Families of rows that turns and mirrors carry onto each other, the same ones carrying the whole set onto itself: the rest of each named row's family, in list order:
5 families of 3 rows:
z_765: [ 1  2 20 11 -4  0  6 13  1  3 -2]
z_430: [ -2   0  -7 -12  25  12   9  17   5   4  -3]
z_484: [ 14  -3   1 -10  13  -9  15  15   4   8  -4]
z_58: [-13  11   1  16  16   0  15  32  -6  19   2]
z_637: [  0   4  15   6  -6  10   5  21  -6  -4 -10]
z_156: [-23   8   7   2  21  12   8  20   6   8   0]
z_10: [  9   2  -5 -17  15  -2  15  24  -1   4 -11]
z_574: [  9   9  -4 -15  20 -10  14  22  -5   5   1]
z_208: [  6   3   2  20   3   9   8  25 -12   7   0]
z_541: [-19  19  14   4  15  -9  12  26  -3  10   4]
z_42: [-4  0  7  4  8 21  1 14  0 -3 -2]
z_609: [ 10   3 -13   3  19  -1  16  28  -7  14  -1]
z_6: [-15   8  13   0  16 -13  16  21   9  17  -1]
z_748: [  8   8  14   6  -2   3   3  17 -11  -5   1]
z_512: [-22  14  12  -2  13  -4  15  30   2  11  -8]

Same family as z_484: z_765, z_6
Same family as z_156: z_430, z_42
Same family as z_748: z_574, z_541

Families of rows that turns and mirrors carry onto each other, the same ones carrying the whole set onto itself: the rest of each named row's family, in list order:
7 families of 4 rows:
z_414: [ 11   6  15  -7  23 -19   2   3   9 -28]
z_632: [  0  14  18   3  18  -6 -12  19  19   3]
z_428: [ -1  12  11   8  19 -12 -15  18  14   5]
z_204: [ 4  2  4  2 26 -3 12 17 17 -8]
z_169: [  3  14   7  12  22  -9 -10   6  12   2]
z_418: [ 14   6  17  -8  20 -10  -6   7   2 -26]
z_620: [  3   6  14   4  21  -7 -13  15  11   9]
z_563: [-16  -5  23   1   5 -16   4   6  10  -2]
z_383: [  7  20  25  -9  18 -18  -2   8   9 -23]
z_284: [ -5  -4  26  -8   3 -23   4   8   2   0]
z_971: [  4  11  18  11  15 -16  -8  18   6  10]
z_672: [ -4  -2  28  -7   8 -30  -1   5   8  -7]
z_774: [  3  -3   6   6  19  -6  13  19  15 -17]
z_849: [  8  17  16 -12  20 -18  -4   3   2 -21]
z_411: [ -1   5   4   3  16  -8  18  20  13 -15]
z_649: [  6  11  10  -7  19 -22  -6   9  -3 -25]
z_866: [ -2   1  23  -9  -5 -20   1   9  12  -2]
z_772: [ 5  2  9  1 19  1 16 20  7 -6]
z_501: [-10  -6  22 -10   0 -21  -1   9   7  -6]
z_305: [ -2   9   6   4  18 -14 -12  19   4   8]
z_438: [  7   5   6   4  10  -7  14  20  20 -17]
z_539: [ 11  14  21  -4  23 -23  -1   5   1 -24]
z_175: [ -4  -6  29  -1   3 -25  -2  13   3 -12]
z_378: [ -6   2  11   4  17  -6  20   9  10 -19]
z_779: [  6  14  17  -4  17 -19  -9  -6   3 -16]
z_82: [ -3   1   2   1  22  -6  12  23   6 -15]
z_237: [ -1   4  15   4  17 -16  -6  13  15  14]
z_300: [-12  -2  21  -7   5 -26  -1  14  -2  -6]

Same family as z_649: z_305, z_82, z_300
Same family as z_620: z_284, z_774, z_539
Same family as z_563: z_169, z_378, z_779
Same family as z_632: z_383, z_866, z_438
Same family as z_672: z_414, z_204, z_237

Families of rows that turns and mirrors carry onto each other, the same ones carrying the whole set onto itself: the rest of each named row's family, in list order:
3 families of 6 rows:
z_350: [-11   7  -1  -5   6  -2  16 -13   1   7]
z_347: [ 0 -9 -3 -5 14 -1  0 18 -1 -9]
z_988: [ 10   0  -3   3  -4   6 -11   6   9   2]
z_389: [  5   4  -2  -1 -16   0   1 -10  -2  -8]
z_372: [13  1 -4  1 -8  9 -1  8  9 -1]
z_595: [-11  -2  -3  18   6  -1   7  -4 -10  14]
z_52: [  9   2  -2  -3  -8  -7  11 -11   6  -5]
z_594: [-11   6  -7  -6   4  -1  15 -14  -5   2]
z_651: [ -9 -18  13  10  -2  -3   8  11 -11  -5]
z_504: [  4   6  -2  -2 -16  -6   6  -7   2  -9]
z_958: [ 7 -3  3 -1 13  3 -1 19 -3 -6]
z_338: [  6   1  -9   3  -1   7 -14   7   4   0]
z_288: [-11   0  -1  20   4  -5  10   2  -7  14]
z_202: [-13   2  -3   4   4  -4  16 -11   9   8]
z_357: [-13 -10  13   8   3   0   7  17  -8  -9]
z_265: [-13  -2   8  22   5 -10   7   1  -5   6]
z_465: [ -3 -13  -2  -6  13   2  -4  12  -5 -10]
z_725: [-10 -18   5  14  -3  -3   6   9 -14  -6]

Same family as z_504: z_350, z_347, z_988, z_651, z_288
Same family as z_594: z_389, z_595, z_338, z_465, z_725
Same family as z_202: z_372, z_52, z_958, z_357, z_265

